128 stands for zero in the data rows.
Here are some points, each followed by its number:
[132 142  92  66 141 122 124 155 107  77 148 117 122 156 117 150 158  86
 134 151 140 255 115 124 199 212 147  44 190  69  33 176 101 176 163 149
 113 142 127 134 101 153 169  59 118 136 152 162 183  80  86 155 127 104
  96 205 101 185 136  29 147   0  71 167] 0
[124 115 123 122 141 128 112 150 133 142 118 143 130 120 125 114 131 149
 133 115 112 119 122 121 140 110 106 110  81 167 134 134 151 128 133 125
 116 149 117 129 130 121 134 114 127 135 116 139 143 109 114 131  94 132
 151 150 107 140 148 121 131 101 129 134] 1
[133 138 147 127 146 130 143 159 123 112 124 132 114 116 109 135  87 163
 115  99 117 114 117 112 128 122 129 149 137 163 152 125 123 130 124 121
 125 142 126 118 141 156 124  99 125 134 103 140 138 112  94 113 137 145
 115 149 124 170 135 127 115 110 109 137] 2
[136 134 131 130 147 122 132 101 138 123 115 133 118 132 138 126 148  83
 113  80 138 123 128  90  88  72  82 186 175 162 168 124 127  98 117 122
 138 114 137 112 131 116 121 160 157 126 163 109 150 106 106 160 136 130
 134 171 115 163 144 115 125  91  95 144] 3
[123 151 134 117 153 139 126 134 102 138  97 125 130 112 138 130 126 129
 133 108 122  87 104 104 120 105 129 134 136 156 160 112 119 142 113 118
 130 132 145 124 145 141 113 108 111 124 122 134 121 114  93 136 118 137
 101 135 133 145 147 126 127 113  92 133] 4
[121 126 120 147 141 136 139 119 143 149 130 127 133 111 120 127 124 122
 161  65 113  78  94 118 112  74  37 133  81 169 170 127 127 130 130 125
 124 119 122 132 131 134 121 124 134 112 119 125 156 111 103 157 123 158
 133 175 135 185 154 104 130  78  56 179] 5
[131 144 140 116 128 133 132 129 140 119 129 124 118 131 126 114 129  57
 101  77 194  76 141  42  95  29  67 247 197 161 202  58 133 124 120 123
 135 129 121 115 120 124 121 147 128 127 136 119 146 117 117 139 115 135
 132 178 120 165 146  99 115  81  83 167] 6
[149 136 126 157 121 125 132 141 124 134 135 140 145 112 103 125 131 150
 138  93 129 114 125 140 106 105 114 131 112 159 140 121 121 136 133 111
 119 136 137 135 137 142 136 127 130 122 128 135  93 127 198 113 165 149
 117  82 149  88  80 158  95 181 186 101] 7
[118 110 133 132 123 103 146 131 113 123 136 106 140 127 145 119 156  92
 110 131 126 157 121 172 150 175 132 104 112  85  85 173 132 126 117 141
 116 137 124 131 141 121 139 118  94 131 113 139  72 172 162 107 181  81
 140  29 150  15 109 167 154 240 225  59] 8
[ 67 146 142 110 127 159 165 139 119 113  95 159 137 124 125  98 151 106
 179 152 143 169 139 164 168 171 145 114  90  99  79 181 158 147 143  99
 126 129 147 102 113 102 147 145 170 148 167  86 171 108 136 102  80 160
 113 175  90 148 144 118 107  83 103 148] 9
[144 131 125 136 133 134 125 120 137 138 150 146 147 115 113 118 110 119
 157  63 114  80  95 122 102  49  38 140  83 191 174 114 117 119 136 133
 111 137 127 125 136 123 135 124 119 124 126 134 147 115 113 162 112 150
 138 190 131 175 164  91 143  73  62 176] 10
[109 152 133 148 130 167 114 131 138 139 136 143 133 124 103 143 126 123
 126  91 109  96  96 133 126  85  67 122 109 147 148 127 135 127 132 118
 118 127 136 142 128 139 110 124 112 132 119 127 156 113 122 171 118 155
 121 171 134 172 172 100 130  79  70 169] 11
[129 128 135 117 129 117 121 127 119 107 130 132 126 123 159 105 146  88
 118  87 153 109 118 111 105  70  73 165 168 148 179  94 125 113 123 135
 135 126 121 116 125 106 115 163 142 129 170 125 133 118  89 163 114 140
 146 169 128 163 156  96 132  85  80 153] 12
[143 134 137 106 129 114 159  90 115 101 126  63 126 176 114 136 171 150
  91 166  82 174 152 189 111 202 144  26 148  84  36 185 146 140 136 139
  90 136 114 124 106 131 137 128  95 126  82 111 133 114  92  91 138 168
  77  83 145  87 110 203 139 127 161 108] 13
[137 124 147 125 127 130 131 128 128 103 124 121 133 131 110 128  63 149
 121  97 115 114 110  58 130 112 111 132 124 187 154 118 121 136 135 141
 122 109 116 126 111 118 139 124 137 122 110 133 121 154 102 149 123 112
 137 130 112 140 132 120 109 138  98 133] 14
[128 135 130 127 109 126 124 141 143 132 138 136 116 118 126 137 163 113
 126 128  91 170 122 175 122 156 146 106 126  92 111 165 129 117 121 153
 121 152 124 144 112 113 129 122 118 116 109 142  26 162 161  97 172  76
 139  37 185  33  96 158  98 241 217  61] 15
[122 101 117 131 143 108 128 133 128 137 131 129 117 120 128 129 108 159
 142 104 125 103 116 105 115  94 123 162 165 191 188  71 118 132  97 109
 138 106 125 122 133 114 104 137 135 141 143  96 145 124  95 132 102 134
 142 153 115 161 158 134 132 120 112 126] 16
[159 122 115 123 120 122 130 130 141 114  89 128 169 106  96 121 157 168
 135 107 103 119 135 126 109 129  96 128 157 152 111 140 134 127 113 113
 118 119 112 123 142 126 123 110 116 131 139 151 101 115 147 101 151 112
  71  92 135  79  83 167  85 147 157  79] 17
[120 136 145 123 134 130 131 106 120 119 125 131 122 134 132 133 135  61
  93  82 183  80 163  32  84  24  69 254 242 167 206  52 132 116 120 115
 139 129 127 120 125 116 121 142 136 139 132 121 146 123 125 146 114 147
 125 169 121 159 132 125 125  80  82 157] 18
[ 97 127 132  84 139  96 125  94 117 160 111 126 123 152 131  99 142 106
 151 129 119 146  83 152 156 148 133 108  70 126 124 152  78 152 118 108
 113 119 116 119 139 112 119 167 126 138 107 135 120  63  77 119  87 112
  96 141  89 211 137 124 165  97  80 161] 19
[117 105 143 149 129 153 114 126 117 143 114 125 135 169 145 108 142  88
  88 149  47 147  87 175 139 204 159  72  63  71  68 165 178 155 126 136
 170 112 164 118 136 100  80 132  84 128 139 121 201 117 160 127 232 123
 192 122  73   4 122 220 167 145 160  57] 20
[112 128 128 106 136 148  80 133 125 142 118 142 205 170 151 164 189 111
 125 203  71 127 157 170 181 221 174 101 200  44  28 229 133 131 178 116
 123 174 138 164 151  89  95 107 103 158 155 119 211 113 125 178  83 172
 102 134 186 128 177  75 104  72  27 216] 21
[120 113 161  75  71 151 149 103  57 134  85 201 140 188 168  68 210  81
 145 135 182 204 215 221 219 234 173  29  83  40  64 182 127 184  89 132
  81 190 127  96  77 135 237 131 154  95 106 135 141 139 111 111 100 117
 179 125 184 120 104 119 188 117 124 195] 22
[171 126  96 122 148 123 135  77 148  95 109 152 138 168 145 112 169  99
 127 181 102 197 129 195 120 173 138 128 176  32  68 178 134 107 167 153
 156 112 106 164 132 145 111 111 118 124 104 168  75 180  74  43 162  72
  55  44 162  51  24  85  99 255 231  83] 23
[135 142 140 131 146 102 124  88 108 133 135 144 118 160 191 102 117 133
 151 131 135 138 125 131 131 141 128 111 109 121 129 161 126 144  98 106
 109 101  80  99 112 124 114 150 122 142 139 132 132 107  94 137 106 129
 134 127 129 134 104 133 160 107 172 150] 24
[135 143 110 140 132 119 131 127 135 128 125 130 128 126 123 140  71 173
 120 116 123 107  98  59 107 103 120 172 169 226 198  88 125 138 149 119
 132 127 131 134 132 135 142 141 134 128 143 111 142 139 137 120 114 142
 120 157 105 156 150 113 149 103 120 128] 25
[130 117 110 113 106 114 108 142  97 120 109 129 123 133 129 125 122 137
 133 113 122 140 117 132 135 117 124 118 128 172 159 123 131 122 121 137
 116 113 132 138 134 128 127 126 122 124 127 119 148 117 124 146  93 135
 143 154 121 182 155 125 141  92  88 148] 26
[137 133 126 107 132 122 127 142 114 166 116 115 112 141  89 127 142 116
 111 132 134 135 133 155 136 148 140 108 139  88  88 178 129 142 131 112
 137 126 158 119 148 135 121 125 110 106 103 126  53 177 189 118 167 112
 141  58 147  63 142 147 153 240 220  39] 27
[121 124 145 108 123 122 120 123 122 120 110 120 115 140 159 113 139  79
 112 101 142 113 110 108 118  94 124 195 166 147 161  95 136 110 127 120
 130 112 121 112  95 123 127 147 139 137 151  92 145 129 122 134 131 135
 160 186 124 188 145 112 129  86  85 177] 28
[107 119 136 128 104 128 143 137 128 118 131 137 116 112 121 144 149 131
 113 126 122 124 117 159 120 145 155  82 109 124  88 171  99 139 119 142
 131 142 133 148 138 134 145 113 138 142 133 121 164 116 163  98 148 100
  90 123 106  83  78 177 156 135 168 104] 29
[130 121 134 109 128 135 141 106 135 120 133 134 119 130 116 134 159 112
 107 144  91 147  89 176 152 141 133  96  82  72  78 182 162 116 132 146
 135 123 145 123 140 140 118 136 120 136 130 125  75 170 170 112 177 102
 157  23 155  29  79 155 162 242 216  68] 30
[210  82 134  77 155  72  98 125 126 129 157 126  68 149 166 170 141 136
 120 142 153 179 108 155 142 223 192  56 144  24  18 158 183 185 195 155
 109  88 115 101 146 146 138 177 123 123 119  59 165 127 144 130  90 166
 191 119 108 224 207  74  81  33  72 216] 31
[132 111 144 143 133 154 123 155 108 142 130 143 152 125  94 154 106 146
 128 115 132 117 131 131 110 114 109 125 138 140 146 137 119 134 127 142
 133 138 128 138 153 140 136 145 117 136 130 116 138 118 128 125 104 144
 138 145 121 147 129 100 140  91  93 125] 32
[ 97 127 167 155  82 143 139 138 160 155 141  53 132 110  79 145 174  95
 146 176  81 160 189 167 147 243 151 138 161 128  79 192 101  87 129  82
 107 110 163 137 123  94 140 165  91 102 150 138 133  22  87 119 119 184
 126 209  92 187 121 103 168  60  27 191] 33
[140 129 166 138 117 164 135 142 145 120 126 135 140 137 123 164 108 161
 123 118 130  91 112  83 153  97 114 142  97 179 161  98 129 139 129 152
 117 131 122 158 122 129 125 131 131 141 127 153 130 123 147 145  98 121
 128 147 108 169 139 122 130 114  91 131] 34
[100 146 124 116 129 110 127 102 135 118 151 142 132 143 160  97 139 119
 137 115 132 143 106 119 131 132 163 116 112 119 139 125 139 142 121  99
 116 142 105 102 138 117 146 143 120 153 142 135 149 133 115 130  98 109
 130 129 112 110 115 129 132  77  92 138] 35
New points follow, each followed by the numbers of its three nearest points above, smallest number first.
[122 127 121 152 142 120 128 128 134 144 127 141 133 108 107 140 126 139
 133 129 115 109 122 127 107 120 114 127 139 122 127 131 150 130 135 129
 123 149 124 130 114 147 110 138 109 136 141 129 124 134 103 130 118 166
 135 147 125 154 147 112 121 123  86 153] 1 4 32
[133 120 111 108 130 132 132 144 132 104 115 142 120 133 116 133  79 158
 151  92 123  87 133  70 113 102 140 151 140 203 172  74 125 115 137 131
 122 126 112 121 123 110 109 133 114 129  98 138 135 130 135 154 124 121
 106 119  91 150 140 122 129 135 105 147] 14 16 25
[144 142 136 108 114 134 129 165 152 141 119 103 136 120 104 163  81 130
 112 135 209 123 140  32 112  66 133 208 114 182 224  10 120 123 126 132
 125 131 124 121 130 119 152 126 116 128 104 134 136 111 123 127 132 140
 136 142 118 140 144 128 144  94  94 133] 6 25 34
[125 112 129 114  79 120 134 136 117 122 118 137 134 120 133 131  64 167
 157 136 114  82 138  65 113 111  97 164 164 195 198  89 128 117 122 138
 127 150 123 127 120 117 141 120 117 116 121 119 130 128 113 123 101 145
 128 127 118 140 147 123 156 110 116 136] 14 16 25
[122 136 114 143 128 113 146 135 169 137 100 136 153 101 127 125 103  67
  54  85  37 128  88 164 166 209 125  41  87  95  94 182 121 110 204 108
 123 157 123 146 128 117 132 138 116 143 137 148 168 159 207 142 193 125
 168 112  74  47 128 179 231 137 223  82] 20 29 30
[129 167 118 122 130  79 156  94 169 153 140  88 190  92 138 152 164 116
 154 191 115 162 155 173 126 168 137  49 145  93  60 145 129 188 130 139
 121 143 114 129 174 157 148 117 102 122 139 160 139  76 142  94 119 115
 113  86 128  84  77 185 107 134 171 104] 13 17 29
[128 139 126 117 134 123 127 122 127 110 133 136 126 145 138 114 129  85
 105  90 178 119 120  60  85  38  91 231 206 174 208  56 129 127 114 128
 134 118 120 119 104 122 125 152 131 128 140 114 135 120 118 145  99 129
 132 181 126 169 142 108 122  80  82 163] 6 12 18
[117 164 131 131 136 115 117 101 109 151 136 141 103 105 175 142 168  95
 128 192 114 167 130 177 109 188 197 133 180  77  67 161 110 127  95 129
 148 135 138 122 133 153 109 136 106 147 133 144  96 196  62  48 112  90
  58  18 158  66  81 110  83 239 237  94] 8 15 23
[117 116 144 159 122 132 122 126 132 108 141 138 125 128 113 131 134 144
 128 120 125 115 120 105 100 116 121 122 115 176 144  89  87 112 129 126
 128 118 129 134 134 145 131 138 140 112 136 117 154 130 127 124 105 123
 135 164 140 175 164 112 144 106  89 160] 26 32 34
[131 134 131 109 136 134 140 120 127 139 125 124 139 132 127 134  93 160
 156 103 120 112 123  75 111  90 121 155 173 201 195  76 131 136 116 138
 140 146 116 133 120 145 142 119 146 145 114  99 162 123 140 135 113 108
 136 153 113 155 138 121 162 107 105 132] 14 16 25
[144 137 155 145 130 137 110 164 118 106 148 123 116 111 127 151 126 165
 124 106 123 109 125 148 156 133 115 121 122 141 141 125 121 103 111 117
  98 123 124 116 183 162  92 111 150 159 122 135 143 120 125 150 120 136
 123 143 137 147 141 127 115 128 116 141] 1 2 32
[145 132 117 124 121 119 139 147 124 118 121 106 127 115 104 157  20 143
 141 128 236 100 124   0 132  76 134 249  95 227 247   0 126 120 127 133
 147 128 131 143 127 142 125 127 118 125 115 133 146 108 133 139 101 141
 119 155 125 168 143 113 138  90  78 151] 6 25 34
[123 136 121 112 135 134 133 108 136 143 135 137 109 102 129 115 145 105
 123  95 118  93 130 154 147 113 112 135 134 154 154 142 149  89 142 131
 122 125 167 115 122 100 131 160 150 141 157 129 144 127 138 177 101 161
 124 164 137 205 164  84 119  78  63 186] 11 12 26
[142 121 107 130 123 148 121 142 129 109 133 134 132 146 119 122 124 127
 119 110 175  75 189  27  76  28 108 255 239 164 179  41 141 111 120 124
 152 125 151 103 130 108 110 165 151 122 124 101 137 115 145 137 116 121
 131 159 132 149 140 139 137  95 102 152] 3 6 18
[135 137 147 126 118 121 139 134 128 135 128  97 135 132 111 152  90 146
 144 131 200 115 142  37 135  75 155 213 138 198 205  24 134 112 140 152
 119 134 104 132 143 138 141 122 115 126 109 128 134 113 117 138 111 148
 128 161 121 150 135 100 111  80  87 150] 16 25 34
[ 97 126  99 126 127 121 140 125 122 143 122 107 140 134 100 151 115 156
 136 133 138 132 141 149 145 101 110 137 101 148 128 112 121 128 108 138
 125 112 130 136 126 122 130 129 128 126 108 114  89 172 165 113 164 146
  89  93 120 103 113 189 109 183 153  90] 7 17 29
[111 121 143 133 138 135 141 142 139 155 125  58  98 134 104 143 102 111
  70 144  60 140  93 192 156 235 140  37  84  95  30 183 173 144 151 114
 139 114 164 100 127 107 135 139 136 143 168  94 120 160 187 138 202 145
 202 146  65  28 126 207 155 158 180  69] 20 29 30
[134 135 127 115 106 142 141 152 120 127 116 115 148 116 120 150  44 164
 157 123 226  87 119   0 143  61 148 251  80 229 242   0 146 137 123 130
 118 132  97 149 141 134 115 125 119 124 124 132 139 125 123 149 114 140
 129 162 116 158 128 126 123  91  81 139] 6 25 34
[141 140  79  78  90 154 134  83 107  77 131 128  99 148 112 133 159 117
 115 127  70 145 115 154 131 203 119  75 126  80  88 136  82 163 186 130
 140  99 152 105 132 144 154 106  91 158 129 103 127 131 113 164 135 143
  88 210 100 172 147  99 156  47  41 177] 0 19 26
[130 137 127 104 123 100 118  95 118 121 103 120 104 135 111  93 217 122
 177 189 118 162 158 196 104 162 190 123 129  51  66 160 130 123 142 160
  99 150  96 149 143 163 110 136 133 114 105 122  65 146  89  39 125  90
  56  60 214  53  58 121  85 253 215 109] 8 15 23
[117 100 120 131 143 143 110 137 111 135 129 103  89 120 113 138 113  68
  44 111  41 145 119 225 140 250 120  37 104  41   6 222 155 147  82 176
 122 126 155 103  94 134 169 130 126 104 143 177 167 124 147 118 195 131
 152  95 117  21 125 230 176 192 177   4] 8 20 30
[154 129 124 125 130 144 112 150 118 124 133 111 137 117 112 139  42 145
 150 123 224 121 125   7 142  50 149 241 111 214 237   0 122 143 125 121
 156 116 131 126 131 166 144 103 124 124  98 127 141 113 108 135 101 133
 123 162 140 171 155 106 133  86  99 143] 6 16 25
[132 126 121 132 130 136 145 130 135  92 148 108 119 117 128 143  94 149
 110  97 119  84  84  83 120 111 101 139 133 175 175  95 124 120 134  99
 127 124 133 145 128 112 115 100 125 107 139 132 132 130 121 129  81 134
 135 125 114 163 129 134 128 141 123 105] 14 16 34
[133 120  99  93  99  85 142 128  98 113 122 116 116 120 165  60 179 189
 200 195 116 234 122 207 151 168 208  20  41   9  47 203 160 138  78 163
 163  91 152  95  62 163 124 116 171 115 138 156 113 122 122 190 138 111
 102 120 123 112 108 137 132  71  89 142] 9 24 35
[135 140 130 106 116 135 122 129 122 117 118 121 115 109 117 130 144  94
  97 118 184  81 176  27  77   1  97 255 248 179 195  61 118 132 147 133
 145 129 138 105 121 109 134 138 159 144 133 116 150 130 129 140 119 142
 136 146 116 148 139 124 138  80  85 155] 3 6 18
[105 123 120 116 100 151 129 115 126 174 109 124  68 138 102 172 125 100
  72 138  76  89  75 195 152 219 163  23  50  88  76 199 154 150 182 151
 162 133 130 141  78 113  91 138 128 107 146  70 161 160 208 109 183 133
 144  90 103  57 119 224 175 164 198  36] 20 29 30
[122 123 130 154  98 156 142 132  96  95 101 195  85 177 135  77 181 128
 212 231 186 220 166 165 153 175 163 111 174   0  10 251 227  79 109  82
 147  84  61 139 124  86  57 117 131 184 164 111 152  59  98 140 128 139
 166 188  53 103 117 133 143  83 112 101] 9 24 35
[140 108 137 138 146 129 128 141 114 130 114 138 125 114 133 134 114 121
 103 125 131 125 114 105 118 106 118 146 144 146 148 118  98 139 114 143
 118 118 138 140 132 139 106 143 124 130 106 123 132 113 133 130 139 148
 147 154 113 152 135 107 124  82 107 152] 2 26 32
[131 115 115 123 125 148 150 122 135 126 129 139 138 123 136 150 131 140
 138 106 120 151 103 133 108 137 122 116 129 157 135 145 122 140 128 130
 147 105 102 109 156 126 114 134 135 138 119 134 166 116 111 124 105 128
 149 174 116 198 122 113 151  68 105 154] 1 26 32
[133 120 136 112 134 119 142 119 129  94 133 176 124 127 143 124 133 119
 104 159 114 125 158 206 125 151 113  77 115  81 128 144 119 117 126 120
 124 113 115 110 145  83 160 132 118 133 121 100 137 110 150 110 138 127
  92 106 162  88  73 145 119 111 210  89] 17 24 29
[140 147  74 150 112 134 144 113 134  92 128 150 114 125 105  96 159 167
 131 115 108 151 163 143 120 176 146 116  71  78  86 186 122 140 139 118
  96 123 125 113 114 126 121 125 155 108 126 163  82 115 116  56 150  36
 133  12 156  60  81 156  99 250 254  45] 8 15 30
[129 143 136 128 136 134 123 146 141 134 106 145 143 117 110 117  96 132
 138 115 119  93 107  76 123 129  96 153 126 176 185  81 129 129 134 128
 116 143 147 129 126 123 125 114 120 132 137 134 122  97 117 136 106 132
 120 116 130 166 155 137 134 137  78 140] 2 4 34
[120 124 169 143  93 127 132 152  83  80 154 134 108 113 124 144 146 155
 102 146  92 151 193 170 139 157 153 113 116  92  90 165 118 134 119 125
 149 159 106 125 139 112 116 111 122 122 128 127 138  68 139  78 135 117
  96  64 173  93  41 175 127 148 207  71] 7 17 29
[146  48 138 141 144 108 149  85 137 191 119 118 103  98 160 139 114  82
 128 218 133 217 166 130 138 212 218   0 160  38  98 178  99 134  82  74
 135 133 174 161  45  98  94 159  83  75 133 134 152 118  80 145 100 250
 158 141 122 126 126 130 126  75  19 188] 9 21 33
[120 134 138 154 120 136 121 147 120 135 114 133 134 137 136 117 168 108
 127 105 121 115 116 141 119 109  86 124 132 137 141 137 143 116 106 105
 141 133 148 128 103  86 114 149 143 106 152 128 123 139 114 155  91 170
 115 187 137 225 165 104 119  62  52 169] 11 12 26
[123 134 125 123 131 127 136 145 134 139 108 124 106 113 141 135  91 163
 131 122 116 112 141 131 146 131 132 134 115 159 161 128 114 125 110 123
 113 143 144 111 150 143 110 154 116 113 125 141 158 107 100 127 127 140
 126 161 127 140 139 100 123 109 125 138] 1 2 4
[105 129 145 117 136 115 126 116 119 134 118 102 114 138 116 141 114 177
 110 130 133 126 134 124 127 105 121 139 143 170 144 138 102 127 132 112
 122 133 121 140 118 125 133 119 142 118 139 133 148 134 112 154  96 150
 144 165 127 179 142  93 113  69  84 164] 2 26 32
[128 155 127 131 138 133 123 117 131 156 128 111 127 120 121 128 141 137
 110 121 120 127 116 168 117 165 119  94 132  99 109 169 146 119 148 119
 117 110 128 115 135 131 153 130 122 106 104 139  73 127 195 116 147 123
 138  36 124  72 109 153 139 218 231  71] 8 27 30
[115 147 136 117  97  91 105 120 149 146 127 146 125 148 149 154 113 125
  80 134  60 135  96 190 170 209 155  65 103  76  72 186 151 129 124 126
 164 155 166 128 159 106 149 151 144 116 157 119 120 179 161 109 193 154
 211  93  33   1  99 211 160 159 163  41] 8 20 30
[134 143 130 123 117 144 115 125 114 134 129 124 142 144 122 112 145 108
 128 114 125 129 142 139 110  83 111 132 151 152 131 137 165  96 130 121
 142 153 114 133 112 103 105 115 151 116 118 132 136 146 122 152 116 163
 115 208 135 220 164  63 122  47  63 175] 11 26 28
[152 122 112 142 147 118 128 153 142 131 123 124 112 109 117 121  79 160
 131  98 116  92  98  76 120 112 127 143 105 179 181 116 129 135 123 135
 117 154 139 139 115 163 114 116 116 119 124 132 140 124 123 134  96 139
 116 141 100 156 134 127 138 113 127 139] 2 4 25
[ 83 108 148 171 149 142  97  59 108 124 132 111  98 141 206  96 162 217
 113 172 161 133 139 128 233 183  90  77  23  38  42 203 135 128 129 137
 135 137 135 124  84 163 108 209 127 166 189  78 164 110 104 157 103 103
 188 143 111 134 165 147 161 127  94 146] 9 24 35
[107 116 144 148 162 135 109 114 160  89 110 146 144 162 132 132  98 158
 221 230 139 169 234 219 191 205 199  17  50   0  32 227 103 116  62 117
 103 176 115 158 105  42 169 156 147 160 152 147 176 139 146 115  90 176
 148 167  76 170  94  82 122 181 110 212] 9 22 24
[126  94 131 161 144 149  94 140 137 177 127 153 126 102  88 119 146 165
 106 146 135 115 151 171 144 178 144  92 170 103  94 210  83 122 109 134
 173 157 122 138 172 159 158 170 144 167  97 167 158 118 159 176 123 131
 104 153 140 167 136  96 136  77 113 152] 1 26 32
[156 145 118 157 116 108 127  96 112 128  86 136 134 117 155 124 153 110
 137 154 142 155 116 162 145 136 146 116 125 112 133 118 152 110 114 125
 104 125 105 114 121 145 147 122 141 145  85 137 151 119  93 134 125 140
 124 177  76 156 155 126 156  86  84 155] 1 26 35
[129 152 129 124 130 136 106 132 129 116 130 122 123 128 153 122 145 120
 133 121 129 104 133 140 128 134 135 130 124 116 105 163 153 142 110 157
 125 127 112 127 147 113 142 127 148 119 131 124 147 115 148  95 156 100
  90 112 145  92  85 151  93 150 191  92] 7 17 29
[147 113 121 134  97 123 114  95 117 141 124 108 117 136 111 140 127 123
 143 112 155 162 107 133 131 117 131 143 104 138 134 143 107 121 114 106
 116 121 122 130 138 130 123 111 131 135 141 121 107 128 181 141 152 152
 111 109 102  82  98 165 111 148 176  96] 7 17 29
[113 143 138 142 115 127 110 136 121 138 153 127 124 138 129 126 114 109
 128 108 179  70 184  47  71  17  97 255 248 172 185  44 134 112 110 137
 135 118 160  84 132 125 125 144 144 128 130 108 151 108 126 140 126 148
 151 147 124 150 146 123 147  80  84 153] 3 6 18
[109 122 119 134 131 134 114 135 119 128 129 123 134 103 103 140 128 111
 153 123 112 121 109 121 131 125 113 106 145 151 135 150 121 115 124 141
 129 116 113 130 150 186 128 109 110 129 118 110 130 132 135 135 124 159
 118 138 126 135 127 106 141 116 116 135] 4 26 32
[114 130 142 129 125 141 135  92 134 154 144 102 124 137 134 161 142 108
  72 153  78 135  85 222 148 230 151  40  85  60  83 179 138 112 154 134
 125 142 107 123 130 101 120 159 121 131 157 116 139 147 173 137 205 120
 219 116  86  27 132 197 163 141 162  95] 20 29 30
[164 138 106  78 134 101 140 114 165 138 104 158 150 118 179  33 209 137
 244 255  70 176 230 255  69 255 170   0 205   0   0 221 144 146  96 114
  84 137 165 147 126 145 179 118  92  20 161 180  92 130  18  53  98 155
  98  33 138  40  48 145  72 255 255  56] 13 15 23
[102 165 159 179 122 142 132 123 128 162 136 122 132 105 112 136 128 128
  90 113  33 143  90 169 162 169 126  14  37  68  25 215 170 146 116 137
 118 101 143 137 145  85 121 133 202 168 143 148 188 170 188 126 235 117
 174  74 130  31 137 224 182 147 208  58] 20 29 30
[128 174 135 139 157 143  98 144 165 104 132 107 152 130  95 141 106  75
  86 139  38 185  94 214 168 252 107   3  38  66  42 185 139 134 163 145
 153 123 123 154 154  88  99 142 113  90 143 105 190 149 212 139 164 134
 160  89  92   0  72 199 173 188 224  78] 8 20 30
[143 168  88 106 124 124 138  95 152  95 128 131 104 107 145  74 158  94
 123 128 128 119 132 132 119 145 115 119 104 132 127 158 117 121 121 106
  94 101 133 116 126 106 122 131 136 150 127 137 128 118  97 120 102 118
  97 183 121 129 143 119 109 112 119 152] 1 24 35
[124 121 128 143 134 123 140 115 130 122 137 147 109 129 132 107  95 152
 111  90 122 114 131  89 108  68 113 159 179 213 164  88 159 149 102 130
  97 128 136 127 118 118 118 127 135 132 153 114 139 106 112 139 105 150
 153 152 135 146 131 110 168 128 116 136] 14 16 25
[119 117 122 139 122 154 129 140 110 150 115 128 157 115 161 111 146 123
 126 130 103 131 158 146 150 151 180 125 112 102 116 168 102 145 132 131
 141 128 102 109 148  95  94 155 154 120  95 125 115 100 136  88 153  98
 105 102 108 116  90 172  72 146 176  80] 7 17 29
[142 160  77 152  85  80  63 109 148 149 170 130 202 189 200 127 251  65
 145 255 132 255 226 255  72 255 193  12 120   0  30 245 154  84 150 139
 177 188 182  97 116  92 211 159 114 160 140  80 121  93 102 107 129   0
  74  41 199   0  23 102 115 255 201 120] 8 15 23
[136 123 159 156 142 117 121  98 128 129 139 125 122 120 134  99 204 119
 146 178  93 165 182 186  96 177 162 110 166  83  75 174 116 116 147 202
 129 112 119 130 106 173 126 153  92 128  72 177  68 149  78  48 118  89
  76  45 174  46  67 122  72 214 203  72] 8 15 23
[134 119  86 153  99 121  98  82 106 101 122 127 136 188 190  98 133 148
 176 143 117 151 115 187 161 156 110  91 112 100  62 174 130 117 108 144
 131  90 131  77 128 108 126 129 128 149 190  95 158 137 132 136  99 138
 143 159  74 145 112 141 170  95 136 154] 9 24 35
[143 121 132 123 110 129 120 142 124 162 116 132 140 100 140 132 132 154
 166 131 137 134 114 145 157  97 122 152 119 112 153 128 145 120 139 127
 126 153 112 118 127 122 126 121 127 122 120 119  98 155 185 130 195 104
 126  78 141  79 125 196 143 157 168  81] 7 17 27
[123 124 111 137 103 173 132 132 161 131 133  78 121 117 112 140 132  75
  72 112  78 135  93 160 150 199 151  74  83  70  52 198 151 124 158 130
 134 136 105 117 130 119 172 130 110 132 145 156 163 129 175 119 221 117
 189 109  71  51 182 224 195 149 199  83] 8 20 29
[131 152 105 137 118 124 127  81 130 138 110 105 144 138 145 121 165 141
 153 113  92 121 143 137 104 112 121 114 136 128 119 136 118 134 123 123
 130 121 141 117 158 139 104 113 113 141  87 146 132  97 131 120 147 137
  72 126 108  99  83 143  88 141 194 114] 7 17 29
[140 106 115 126 117 150 156 112 132 107 121 153 104 132 166 151 167 111
 123 131 140 106 130 164  94 127 123 111 156 113 131 163 121 130 116 132
 116 119 141 156 133 134  94 106 139 141 104 139 119 146 151  74 205 162
  83 106 116  95 103 165 114 131 202 111] 7 17 29
[127 121 109 157 123 136 151 134 104 131 124 130 141 118 119 138 100 147
 161 130 133 136 108 123 142  87 117 131 118 157 147 133 156 133 132 144
 132 115 118 149 134 144 149 100 124 146 117 156  89 155 197 117 178 108
 111  82 148 106  95 157 101 162 173  46] 7 17 29
[124 102 139 134 126  95 109 126 136 149 141  99 140 135 146 150 150 105
 149 147 100 132 132 174 196 148 137  92 138  99 132 143 148 120 126 123
 129 106 103 151 102 149 129 134 188 146 144 120 139 132 113 109 118 124
 109 133 124 168 164 117 159 113  86 140] 1 26 35
[112 168 172 132 105 123 105  89  79  92 150 160 110 101 151 156 141 140
 164 147 145 114 145 161 201 167 168 114  43  65  31 139 121 125 128 129
 149 136 126  98  69  79 135 155 168 157 199 134 154 136 128 130 101 121
 133 151 102 157 141  88 149  96 128 146] 9 24 35
[132 115 149 138 125 124 138 129 102 143 151 150 144 112 108  81 134 130
 139 120 138 109 110 124 105 124 159 115 134 135 104 157 128 101 129 124
 145 139 165 126 124 113  92 123 154 131 148 134 144 121 131 173 101 151
 155 182 133 198 145  88  94  88  37 162] 11 26 32
[119 133 118 108 129  83 115 121 140 141 149  88 104 104 132 124 123 110
  82 140  56 161 107 147 133 178 123  67 104  61  72 193 150 152 169 121
 176 127 133 152 119 154 124 180 132 115 124 139 188 168 183 135 209 130
 192  99  71  62 131 239 181 122 220  61] 20 29 30
[142 119 131 109 123 115 115 113 121 109 119 144 121 145 146  96 114 121
 121  95 121 124 129 139 107 138 118 126 123 154 140 121 105 105 122  96
 104 121 121 106 124 138 135 128 117 115 130 122 151 131 128 119  84 136
 122 133 117 141 145 100 125 129 114 131] 1 26 35
[130 120 122 133 124 140 120 159 119 126 124 118 139 106  95 156  31 160
 141 137 225 122 111   0 150  42 152 243  81 224 248   0 125 135 118 149
 131 149 114 136 134 144 118 135 145 134 111 132 132 129 113 136 100 155
 148 166 133 173 143 108 125  90  89 153] 16 25 34
[116 145 133 144 121 121 143 114 124 137 139 134 116 130 150 113 158  93
 139  96 140  93 165 148 113  66  86 160 143 129 153 131 150 121 127 116
 136 100 139 127 128  83  91 154 141 131 157 132 131 117 125 172 118 126
 129 188 139 216 164  71 118  93  37 191] 3 12 28
